runs of hidden systems
sab, path 1 (9 x 22)
-4 -19 -4 19 3 -11 40 -33 26 -23 27 31 -29 1 -6 -13 -2 62 7 12 -32 8
-15 -8 -39 -22 11 16 11 -8 -37 33 33 47 19 -11 28 5 -21 5 -13 -12 25 27
15 -22 -1 -19 -44 -13 -31 -3 -32 42 -27 -54 -3 -15 -5 1 0 -18 -15 -18 28 17
12 -24 23 25 -33 -31 11 -1 28 4 -18 -10 -44 16 -17 3 19 16 11 9 -58 18
-37 8 -5 6 -4 18 9 22 8 11 39 70 7 26 18 -3 -7 14 22 -9 -31 25
-26 6 -4 -20 -36 31 -28 10 -25 23 27 -27 34 -1 6 -20 -19 8 7 -30 49 -11
22 -39 5 4 -40 -23 13 -39 10 -15 -7 -55 -26 -12 -23 -9 2 37 4 -5 4 -24
2 -27 -22 4 15 -25 33 -32 -4 -7 9 62 -28 -5 4 5 0 23 6 4 -38 34
-21 6 -10 -18 1 13 -18 19 -53 54 8 23 21 -7 23 -3 -11 -15 -7 -13 16 52
sab, path 2 (9 x 22)
12 -10 2 -3 -3 -40 -15 -15 -3 -41 -43 9 -14 2 -24 8 16 -54 40 -14 -31 -12
-34 31 36 21 52 2 -5 18 -26 -22 -5 19 2 -3 -1 -37 4 4 33 14 -31 22
-20 1 28 -17 39 43 23 25 18 11 22 -37 38 -2 26 2 -21 14 -5 21 32 -7
19 4 -20 -36 -10 -7 -4 -24 61 -29 -9 -25 3 -9 -11 21 -15 4 -47 2 32 -14
37 36 -37 34 5 -22 -8 -22 -13 -18 -9 38 -35 -6 -18 2 23 6 -43 9 -8 -4
21 -3 -6 31 25 11 11 27 -56 38 -6 28 8 6 24 21 17 -45 16 6 -7 -20
-15 -18 33 -30 2 1 -21 23 7 -9 -38 -29 21 13 2 10 0 -60 47 -10 0 -9
-26 37 40 1 15 -6 -11 -3 36 -59 -6 -23 -3 7 -28 -31 0 25 10 13 -19 11
-5 26 -8 22 43 25 37 2 17 -8 44 15 14 -12 13 -3 -19 45 -31 22 12 -19
fugu, path 3 (9 x 22)
-16 -2 -36 -42 16 37 -3 -10 25 -12 25 50 23 10 29 1 -13 5 -12 -4 39 -5
6 55 -11 -3 -23 -4 -41 -1 -42 -10 -7 -15 22 16 -20 9 18 -48 -13 -12 27 8
39 -13 16 31 36 -30 17 4 -17 -4 -46 -20 -25 -17 -8 16 21 -29 4 24 -29 -16
-24 -33 1 -11 44 16 25 -1 21 -16 9 65 -2 8 29 -5 -4 9 36 11 -24 5
-40 51 11 -10 -12 25 -5 11 -15 -8 44 -6 49 32 -3 3 -8 -8 11 -7 16 24
28 15 18 5 15 -14 12 7 -5 6 -18 -78 22 -25 -12 27 -9 -23 -31 13 19 -17
17 -36 -22 -27 51 2 0 -17 32 -22 -37 33 -20 -30 23 -7 -3 -2 -11 13 13 -22
-17 38 -25 -2 1 21 -29 -8 -24 -23 17 68 3 37 6 -13 25 -11 7 -4 9 17
12 31 24 32 -4 -16 13 20 -49 24 1 -32 20 16 -12 35 17 -44 6 8 -22 15
liru, path 4 (9 x 22)
0 -33 8 -45 -12 17 -13 -12 -29 20 -13 -57 22 -4 11 -1 -3 -13 7 -3 53 12
16 -5 28 13 -36 -34 -13 8 34 3 -38 -32 -35 11 -23 8 20 -6 -10 7 -42 26
-19 19 -11 33 10 2 11 34 10 17 29 73 -4 5 12 -2 -11 11 3 -7 -46 6
-16 -17 -20 -32 -4 46 -4 1 -9 15 29 2 35 -1 30 -9 -19 6 6 -17 59 -31
34 -33 3 -13 -42 -16 -6 -33 21 -15 -29 -60 -22 5 -20 10 20 0 -6 2 17 -16
12 -3 -4 38 3 -41 16 -7 -16 -1 -10 43 -39 -2 -16 3 13 3 11 2 -64 23
-38 3 -4 -8 27 28 1 17 -46 32 31 38 27 -4 29 -21 -19 5 17 -10 14 27
-4 -19 22 -39 -31 23 -16 5 26 18 -7 -71 18 9 5 3 -4 4 -13 1 43 5
27 -5 -1 22 -31 -34 3 3 57 -7 -21 3 -38 8 -21 21 9 1 -17 1 -48 -7
pamus, path 5 (9 x 22)
-7 2 -17 14 -22 15 -3 -20 -2 4 34 -10 -13 -17 -4 -42 -14 75 -20 -9 26 -15
33 -23 -23 5 13 5 3 -19 -17 35 -15 16 -37 -11 20 -4 20 29 -47 28 12 30
5 11 -1 -23 -5 -14 -36 8 -3 17 -41 21 -13 14 3 14 22 -46 -21 5 -12 63
-19 41 31 17 -16 -7 -16 48 -22 20 -1 -24 30 12 -14 12 -5 -44 16 -16 -23 12
-5 -26 24 19 -3 7 48 32 19 18 26 -24 24 2 9 27 -22 -2 33 -4 -23 -44
-11 -49 -15 -25 -34 16 12 -23 49 -17 21 16 -9 17 11 -6 -8 35 25 -15 7 -29
1 5 -29 -1 -34 2 -22 -43 -31 -8 19 10 -24 2 -12 -39 12 51 -13 -11 28 12
24 -2 -8 14 22 -22 5 -17 -55 37 -18 -2 -22 -30 2 -2 8 8 -35 17 1 48
-11 -3 26 -27 25 -13 -10 28 16 22 -40 -3 3 -4 11 19 -2 -41 -9 12 -25 62
goz, path 6 (9 x 22)
4 0 -15 -14 37 -3 39 -28 -17 -7 14 47 8 21 14 36 10 -14 -10 28 -8 49
-14 44 -10 -7 2 -27 -48 13 -28 5 -23 9 6 -37 -19 -22 -17 -22 -25 -27 3 32
11 -11 40 34 -9 15 -13 39 23 26 -23 -50 -24 -3 3 -26 9 25 -2 13 -12 -31
8 -24 1 -11 5 12 45 5 46 -1 18 19 13 37 20 58 5 -24 8 19 -19 -4
-10 37 -40 -23 -18 -16 -24 -16 -18 -28 13 25 32 -6 -20 10 -19 -36 -2 -41 23 -10
14 -6 15 26 -1 2 -10 -13 -40 -4 -6 -53 -14 -28 -14 -45 6 35 9 -1 25 -40
2 -43 25 -6 47 6 47 -17 8 -3 -8 3 -15 14 22 12 17 15 15 46 -19 30
-26 49 -14 -24 14 -8 -27 8 9 -17 0 52 16 6 -2 8 -8 -28 -22 -8 -9 53
10 36 6 31 -27 1 -34 37 -2 28 -2 -42 0 -26 -14 -24 -12 16 -34 -17 11 -27
liru, path 7 (9 x 22)
-20 51 16 -25 47 -11 0 -17 -13 -39 0 -9 30 -2 -16 6 -5 -19 -12 17 11 50
-2 64 12 2 34 -7 -13 19 19 -13 -7 -33 22 -22 -16 6 -18 -5 -53 14 11 17
17 39 4 16 52 10 -4 32 38 -19 -18 6 8 -12 7 12 -1 -23 -34 23 2 -36
15 41 -11 9 31 13 -5 0 0 -47 -1 17 22 17 -3 18 17 -44 5 10 18 -51
6 45 7 19 19 -12 2 -20 -37 -55 4 -32 23 -6 -31 -4 5 -17 18 0 16 -38
-13 24 35 7 60 -22 10 -13 -8 -52 -16 -30 6 -28 -23 -24 -8 7 18 16 -11 0
-23 41 20 -24 61 -1 3 -8 20 -47 -7 10 16 -3 -4 -3 -5 -4 -9 28 -1 41
2 66 -9 -12 31 2 -4 3 20 -22 11 -9 29 -5 -9 20 -10 -10 -58 16 23 17
33 42 -8 18 41 -4 -6 19 11 -12 -20 -16 11 -29 -7 17 -7 -26 -45 12 17 -43
kon, path 8 (9 x 22)
17 -6 2 12 22 -35 28 -46 -65 -2 -5 -25 -9 -25 -18 2 3 10 -4 16 -2 33
-11 -45 28 -16 45 -5 17 22 8 30 -31 9 -8 -19 26 4 -11 -13 15 18 -30 39
-31 40 23 -22 18 32 -35 42 43 -5 -6 8 20 21 14 -8 -1 -15 -16 11 6 27
24 55 -7 24 -29 -5 5 11 20 -1 23 -33 21 12 -21 38 0 -10 -45 -1 7 -25
36 -40 -28 18 -16 -14 14 -5 8 -1 -11 5 -14 -15 -1 20 -3 -19 13 -19 -3 -77
-9 -17 -8 -5 19 14 -23 -25 -36 -37 -15 34 -14 6 7 -45 22 -2 50 -6 16 -26
-16 21 21 -1 23 -6 23 -34 -59 -15 18 -20 15 12 -12 -2 14 9 14 24 4 54
-9 -25 30 -19 24 -25 39 14 19 26 -8 -34 18 -29 4 28 -36 -7 -7 9 -25 40
-12 11 10 -12 25 18 -30 46 69 -1 -27 9 -5 -14 15 -18 -16 2 -25 3 -2 -11
Ves, path 9 (9 x 22)
-23 67 24 8 -2 -14 -20 8 3 -34 0 2 10 28 -29 0 13 -19 -2 6 -29 43
-21 9 -6 28 16 18 25 29 -31 36 48 18 30 -23 17 -10 -34 22 8 -14 1 -22
20 -72 -11 -33 -3 11 -2 -9 38 13 -30 -12 -18 -14 25 1 -3 3 -3 0 24 -29
9 38 13 -3 -22 -13 -25 -21 29 -50 -20 -20 -15 37 -32 5 35 -12 -10 15 -8 20
-10 46 -4 44 15 -11 28 5 -54 3 46 19 24 -8 -12 4 -15 7 5 -8 -18 -4
8 -66 -18 -25 28 8 5 3 -13 33 -20 17 -3 -40 36 -7 -21 -9 10 -12 19 -19
2 2 27 -33 -12 9 -39 -2 42 -19 -45 -33 -16 30 -1 -6 32 -17 -8 22 9 30
-14 64 14 40 -11 -6 22 19 -1 -7 46 -7 23 20 -22 15 -7 13 -10 2 -28 10
4 -36 -37 6 13 -3 23 0 -9 20 20 42 4 -40 20 -4 -34 12 7 -25 5 -47
fugu, path 10 (9 x 22)
17 -22 22 10 31 34 -11 9 -27 13 -27 -43 -7 -11 23 -32 19 10 5 23 37 -36
14 -28 -16 -38 1 3 16 -49 25 -25 -6 23 -17 35 10 25 29 0 -6 27 8 38
-18 54 -18 6 -1 -40 -5 0 -16 -18 15 36 19 -17 -29 9 -27 -22 -7 -29 -26 26
3 9 31 42 30 17 -7 50 -32 39 -12 -25 2 -21 15 -23 -1 0 4 10 -4 -25
11 -48 11 -31 2 37 19 -4 47 5 -4 -8 -5 40 34 24 23 1 4 32 13 3
-14 33 -26 -26 -23 -24 -3 -26 28 -51 21 23 25 7 -29 22 -20 -20 -3 -26 -1 1
9 36 -1 41 23 -13 -14 12 -61 3 -3 -16 8 -39 -15 -27 -9 -4 -1 -13 10 -39
16 -56 17 -11 30 27 11 -8 -18 27 -26 -5 -22 14 38 -5 31 3 12 38 12 15
-26 9 -1 -39 -10 -14 5 -18 42 -31 8 32 6 32 -9 23 -2 -10 2 1 -23 57
Ves, path 11 (9 x 22)
-7 -11 23 10 -9 -15 10 -3 -26 22 9 -65 4 -43 -15 -27 -29 43 -3 -10 11 1
16 -35 -2 1 18 -13 22 -20 36 8 -15 16 -44 -13 10 -4 4 47 -30 27 -27 31
1 37 -38 -23 -7 15 -20 -17 7 -11 16 51 2 32 5 15 18 -6 -38 7 19 39
12 21 -19 18 -46 1 -23 25 -50 49 12 -11 18 -2 -1 11 -2 -27 -13 -32 17 -13
7 -61 18 16 -25 -18 2 24 4 31 -29 3 -30 -2 5 -2 5 -12 43 -14 -47 -12
-40 -13 20 -32 -4 9 2 -19 28 -45 7 23 2 39 0 -12 9 7 47 4 -16 29
-23 24 -2 -16 -14 8 10 -25 -22 -13 48 -41 36 -7 -14 -8 -27 35 -8 -12 40 7
32 -28 -15 15 -3 -28 14 -17 -6 30 -13 -26 -29 -51 -7 -6 -15 37 -41 -1 1 -3
18 -2 -16 0 7 -5 -16 -15 12 -5 -28 55 -45 20 8 -1 37 1 -23 23 -23 43
goz, path 12 (9 x 22)
-3 -32 6 14 -22 11 22 38 -3 49 21 -26 22 -17 16 11 -34 0 17 -26 0 -45
-4 -56 -6 -57 -21 11 4 -36 24 -24 -7 -13 9 23 10 10 4 -11 33 -6 30 -8
-6 30 -21 8 -18 -7 -7 -50 -26 -50 26 27 -12 24 -24 -19 23 28 6 0 5 11
-5 1 -2 34 29 -7 20 2 -54 36 20 12 -8 -42 6 -28 -17 41 -11 3 -9 20
-11 -40 20 -36 15 12 -20 24 23 40 -37 -2 -11 -10 31 -10 -2 -3 -10 10 -2 48
-2 28 2 -1 -53 7 -34 17 54 -5 -4 9 -15 50 -11 12 27 -10 -19 -1 -17 20
11 10 -21 43 -44 -14 23 17 -7 23 41 9 10 -4 -13 22 -21 4 0 -31 -21 -46
-3 -66 -10 -30 1 5 8 -11 -24 12 -5 -3 13 -21 22 -3 -20 -15 42 -25 26 -34
-11 -9 9 -32 -10 17 -19 -46 -18 -41 -7 -5 -8 39 -3 -23 38 8 29 15 26 28
kon, path 13 (9 x 22)
-20 27 30 -23 57 18 -19 8 -13 -13 -18 -36 25 -20 6 -28 -8 -1 -7 19 34 18
27 28 26 13 24 -12 15 3 29 -9 -21 -51 -3 5 -13 30 14 -7 -42 40 -11 15
25 -1 -21 -3 28 -14 8 18 42 -11 -23 35 1 -4 9 44 -6 -52 -11 2 -18 -32
2 36 -10 11 24 23 -30 20 -33 -18 -10 16 22 -1 6 -15 8 -42 16 -10 29 -54
16 10 27 25 6 -1 24 -20 -43 -28 4 -54 10 22 -19 9 30 -12 32 20 5 -25
-6 -33 17 -18 40 -31 44 -25 14 -41 -13 -7 7 -15 -9 20 -15 -17 39 9 -27 0
-26 24 10 -18 75 7 -6 11 7 -24 -11 12 18 -41 10 -28 -29 1 -7 7 14 5
24 34 16 11 38 21 2 10 1 6 -11 -49 8 0 6 10 19 1 -50 44 30 1
41 -11 -5 -9 4 -19 7 0 32 -8 -40 -12 -7 13 -1 52 19 -57 -13 14 -11 -15
pamus, path 14 (9 x 22)
4 -16 3 1 15 -22 23 -28 27 -18 2 -34 -14 -47 -17 -19 -30 57 -23 3 4 -10
-5 6 -4 -1 36 21 -19 2 29 -1 -13 43 -34 -5 21 -38 14 42 -32 26 -2 25
12 46 -21 -4 6 27 -31 14 -22 19 -3 22 14 23 16 17 24 -33 -43 14 30 24
33 14 2 16 -16 -28 -7 21 -11 13 -29 -35 9 -5 -17 42 5 -65 -10 -10 -10 -24
-12 -24 35 17 4 -14 9 20 18 -23 -17 0 -6 6 -7 -6 0 -21 65 -9 -47 -38
-35 -9 -1 -12 9 26 24 -21 -9 -33 47 22 25 20 10 -15 -11 25 48 -6 15 -18
12 -6 -34 -24 -4 -4 15 -51 -7 -12 24 -22 10 -28 -10 0 -22 38 -36 -6 49 -6
22 1 -2 5 18 -23 -24 -15 13 -1 -44 -7 -46 -35 -10 -30 9 30 -45 16 -3 22
-6 36 15 12 39 16 -25 30 -12 11 -22 38 -10 19 18 -8 29 -21 -11 30 -19 41

runs to name
path 15 (2 x 22)
1 -5 -37 -27 -43 2 0 -52 -1 -14 30 -3 1 6 -11 -1 -4 38 -24 -14 39 13
37 -33 -14 13 2 -31 20 -22 -23 33 -17 -23 -32 -41 -5 5 -4 26 -37 8 -3 14
 -> liru
path 16 (2 x 22)
-22 -9 -31 -37 -18 10 -38 -30 -18 -18 3 47 -9 3 4 -37 3 12 13 -23 27 19
-5 21 5 21 -22 -16 -1 -13 -62 32 21 -19 -5 -6 -16 -15 3 30 -19 -1 -1 56
 -> kon
path 17 (2 x 22)
-5 -6 -16 -14 -62 6 -51 15 37 2 -17 34 -19 30 0 -9 14 -16 7 -29 -7 -7
-8 40 -24 37 -46 -6 -8 -10 -36 -5 44 30 -2 17 -20 -13 6 20 9 -27 -11 -10
 -> kon
path 18 (2 x 22)
14 -12 -6 0 -57 -23 20 3 28 11 11 0 6 34 -12 59 4 -31 4 -12 -34 10
-24 -20 -1 11 -51 -18 -17 16 -5 13 10 14 -7 -13 -12 -27 -22 10 41 -52 -28 -20
 -> pamus
path 19 (2 x 22)
20 -4 -46 -28 -19 -14 23 -49 -4 -15 26 -3 19 -6 -10 34 -14 1 -31 -10 39 -3
26 13 -18 15 -17 -38 -42 -12 -40 8 -40 -6 -30 -34 -25 -20 8 -12 -23 -21 0 6
 -> Ves
path 20 (2 x 22)
-18 9 -1 17 -47 -7 -1 -3 44 -20 29 30 -23 28 -18 -13 2 42 9 -11 -39 9
-4 -4 -37 19 -12 16 -3 5 -50 44 33 43 0 -13 19 -21 -11 26 -6 -21 14 -5
 -> pamus
path 21 (2 x 22)
-40 40 28 11 9 12 19 28 2 -10 38 20 33 36 -1 11 -6 -11 30 4 -31 22
-16 7 10 -10 -9 7 30 14 29 0 38 -49 45 -14 -5 18 -44 13 -5 -14 20 -30
 -> kon
path 22 (2 x 22)
7 2 -18 37 4 14 7 32 0 18 16 74 -11 23 23 11 14 -13 14 -3 -36 -26
-9 -32 -9 -39 -14 23 -11 -3 -7 -10 -3 11 27 27 19 12 6 -49 50 -20 28 -32
 -> Ves
path 23 (2 x 22)
-32 29 37 -10 -27 9 -17 -8 -15 -28 11 -41 21 40 -23 -15 19 -3 33 3 5 28
-13 -5 10 20 4 -22 53 -3 -17 19 42 -27 19 -33 -12 6 -42 39 -1 -8 -16 4
 -> Ves
path 24 (2 x 22)
-9 -4 -27 -56 29 -2 -10 -6 1 5 -16 39 21 -13 20 21 -18 -42 -22 -5 21 40
-6 64 16 14 21 0 -48 30 -1 -23 -31 12 2 9 -14 -14 21 -36 -10 7 -9 10
 -> fugu
path 25 (2 x 22)
5 -14 -5 17 39 -49 19 -15 -16 -24 -21 24 -17 -52 -17 -11 -23 -1 17 -10 -36 -11
-28 9 6 -28 46 27 -23 -11 -32 -12 -11 31 4 8 22 -36 15 2 14 18 22 45
 -> liru
path 26 (2 x 22)
15 19 -42 -2 -4 -47 -16 -37 -20 -38 -15 41 -11 -22 -30 4 -4 -21 -8 -25 -7 0
-6 9 10 14 20 16 -34 6 -75 22 -17 9 -10 -4 11 -42 23 -7 20 3 11 18
 -> Ves
path 27 (2 x 22)
-1 37 22 42 -28 -23 -32 45 -1 10 -15 -26 -4 -15 -28 -15 -7 -12 0 -24 -30 -22
10 -12 3 41 -3 26 38 5 27 -12 32 22 -12 31 12 6 16 29 22 17 -22 -51
 -> kon
path 28 (2 x 22)
-29 -9 11 -53 24 -23 20 -21 12 -23 1 -21 35 -26 -9 16 -41 -12 6 -8 8 39
-24 34 23 1 5 8 -17 19 50 -14 7 -38 5 -23 -13 -32 -28 46 -29 1 5 0
 -> pamus
path 29 (2 x 22)
-17 -4 -18 -5 -48 -16 -16 17 -3 48 18 7 2 -29 -4 -9 -40 18 -20 -43 -6 22
13 -49 -3 1 -13 32 -21 22 27 45 -19 5 -35 -7 33 -29 5 33 -15 3 11 -18
 -> liru
path 30 (2 x 22)
16 1 8 8 -2 -43 22 -12 11 -4 -18 10 -22 14 -16 38 17 -20 -13 19 -52 54
-43 20 4 -6 -3 -7 -22 44 2 14 5 40 22 -12 3 -14 -33 -24 23 -38 -27 17
 -> pamus
path 31 (2 x 22)
22 23 0 -11 3 -29 -3 -5 1 11 -18 -59 10 -33 -19 21 -18 -8 -60 3 20 23
4 9 32 30 17 -9 -13 46 51 4 -34 3 -30 -6 0 -10 5 2 -9 14 -48 -4
 -> pamus
path 32 (2 x 22)
-15 -13 15 -25 -29 21 -22 3 80 -29 -7 -8 -17 28 1 -17 9 26 4 3 2 -8
17 23 -38 26 -23 14 28 -13 3 0 53 39 4 28 3 25 7 25 -25 3 6 -23
 -> goz
path 33 (2 x 22)
3 -9 -5 -8 -23 -39 -10 -20 -20 -11 -25 30 -19 22 -15 20 24 -41 25 -7 -38 45
-27 19 37 40 19 -24 18 31 -3 -4 9 8 -2 -11 -16 -16 -16 12 32 -5 -63 7
 -> fugu
path 34 (2 x 22)
-20 47 12 38 16 -20 -8 28 -38 -14 6 28 14 -1 -18 -10 -5 -29 31 -18 -39 -5
-13 -7 29 21 20 32 49 18 -4 8 41 -30 32 12 15 7 -12 19 29 18 3 -35
 -> kon
path 35 (2 x 22)
-19 -17 -19 -46 -18 25 14 2 33 6 34 5 44 12 21 31 -29 -14 -1 -20 33 -11
3 36 -4 -18 -15 -10 -44 -12 -10 -39 -21 -39 16 -14 -30 -15 -2 -27 -6 -21 36 -26
 -> fugu
